Where one turn sends some rows of the set: a few examples, then the rows asked
k777: [-20 -16   7 -15  12 -28  25  -7 -20 -13  19   7  12]
k425: [ -4 -16   2  -4   3  -6  17 -22  16 -15  18   5   8]
k233: [ -7  -3  -1 -10  -2 -13   8 -27  -2   3  12  -3  17]
k87: [ -7 -11  -6  -8   2  10  29 -21  -5 -13  10   1  15]
k954: [-11 -11   1  -5   9 -29  28 -10 -17  -3  15   8  18]
k794: [-20 -12   8 -24   3  -9   5 -23  -1 -16  20  -1   5]
k472: [-20  -8   8 -23   5 -17  18   6 -16 -12   4  17  19]
k429: [  0  -2   1  -5  13 -10   4 -12   9 -19  -2  10  16]
k307: [-12  -6  -5 -14   1   9  24 -23 -14 -10  10  -3  17]
k847: [-10  -4   7 -17  15  -8   0 -11   4 -27   2   8  10]
k812: [ -7   4   3 -15  11 -13  -4 -14  -4 -15  -3   5  16]
k862: [-16 -12  -1 -16   4  11  26 -20  -9 -19  14   0  11]
k455: [-12 -20   4  -4  12 -26  32  -6  -8 -15  19  12  12]
k434: [-12 -15   7 -12   6 -14  24   9  -2 -17   5  23  17]
k465: [ -7  -6   2  -9   2 -18  22   5 -10  -4  -1  19  24]

k233 goes to k425
k465 goes to k434
Now find these:
k429 goes to k847
k862 goes to k307
k777 goes to k954

Where one turn sends some rows of the set: a few examples, then the rows asked
k260: [ -2   2  -1  -2  -6  13 -16  -6  -2   1  -1  12  -8  11]
k134: [ -8  -1  11  -7 -20   3   4  14  -2  10   3 -13   7   3]
k219: [-7  5 -8 13 -7 -2 -6 -4 -4  2 12 13  1 11]
k663: [ -5  -7  10   3 -11   8  -8   7  -7   3   1  -5  22  -8]
k982: [  6   4  14   4   5   2 -14  -3  -7  16   0   2  -9   8]
k966: [ -1   3  19   2  -9   4  -4  11  -3  21   6 -14  -2   6]
k436: [ -4   7  -6   9  -9   0 -12  -7  -5   2  10  15   2  11]
k314: [  2   2   5   5  -9   7   0  33 -10   1  -6  -5   7   3]
k323: [ 11   5   2   6   2  13 -15  -3   6   8   2  -5  -3 -12]
k273: [ 10   9  -2   2   8 -10   5   6 -15  15  -9  -8   7   1]
k169: [-10   3 -11   2  -2   0   0   9  11  -7 -10  -3  14  -9]
k886: [ 6  6 -1  6  4 19 -8 25  1 -4 -5 -4  7 -4]
k534: [ -1  -8   8  -3  -6   6  -5  10   2  -5   8 -10  20  -5]
k25: [  7   1   7  -4  -1   3   4  -1 -11   1 -12  11 -12   1]
k257: [  4   3   1  -4  -3  10 -15  -6  -5   1  -1  10 -11   9]
k860: [-13   0  -6  -4 -18  -8  12  18  -9   4   2   2   0   4]
k214: [ -6   7  -5   2   6  -2  -3   5  14   0  -3  -9  11 -16]
k329: [ -2   7  -3   9  -4 -12   9  -2 -12   0   4  13  -1   5]
k473: [ -5   1  15  -7 -19   0  -2  14  -1  14   2 -14   5   6]
k570: [  6   2  -2 -13  -1   6  -8   5 -15  13 -18  -7   5   8]
k271: [-10  15   2  -2  -7 -10  -1  10  10  17  -8 -12  -4  -5]
k888: [ -3   2 -19  -2  -7  13 -15  11  -3  15  -1   7   0 -12]
k92: [ -5  17  -8  14   4   8 -15  22   4  11  -4  -3   1  -6]
k535: [ -5  -1   5   7 -15   0 -15  -3 -14   8  -5  12  13   6]
k744: [ -5   3 -10   2  -5  -6   7   7  -2  -9  -5  15  11  10]
k685: [ -6  13  -3   0   0  -6   5  14  17  11  -4 -11 -10   4]
k528: [  5   6 -16  10   6  -8  -2   8  -5   8   7  -7  14  12]
k262: [ 17  -2  -1  -2  -4  17  -4  11  -8  14   0   4   1 -14]
k281: [-12  14  -8   4 -17   0 -11   0  -3  19  -1   4   6  -9]
k291: [17 -4 -5  6 -9 -1 10 20 -7 12  8 -2 -5 -1]
k791: [  6   2   5  -5   1  -2   6   0 -12  -2  -7  10 -13   3]
k986: [  0   1 -16  -5  -3   6 -15   6  -4   4  -2  -4  14  18]
k689: [-10  13   3   2 -14  -6  -1   8   8  19  -6 -15  -2  -6]
k153: [  1   4   1  11   0 -12  12   1 -13   2   2  12  -3   3]
k638: [ -8  13  -1  13 -11  -1  -5  28 -10  15  -6  -5   2   2]
k146: [ -3  -8   4  -5  -3   9   0  10   6  -7   6 -12  13  -8]
k979: [  6   7  -1   0  14  -4   8   6   4   1  -2   5 -11  12]
k923: [12 -9  5 -4  3  4  8 14  0 -6  6 -7 -8  0]
k868: [ -4  -1 -20   6 -14  -6  -3  21  -2  13   7   1  -4   1]
k22: [ -4   7  -4   5   4   1  -5   5  15   3  -1 -14   3 -16]

k436 goes to k329
k923 goes to k323
k966 goes to k663
Now find these:
k262 goes to k888
k134 goes to k146
k570 goes to k986
k638 goes to k314
k260 goes to k219
k534 goes to k214
k979 goes to k982

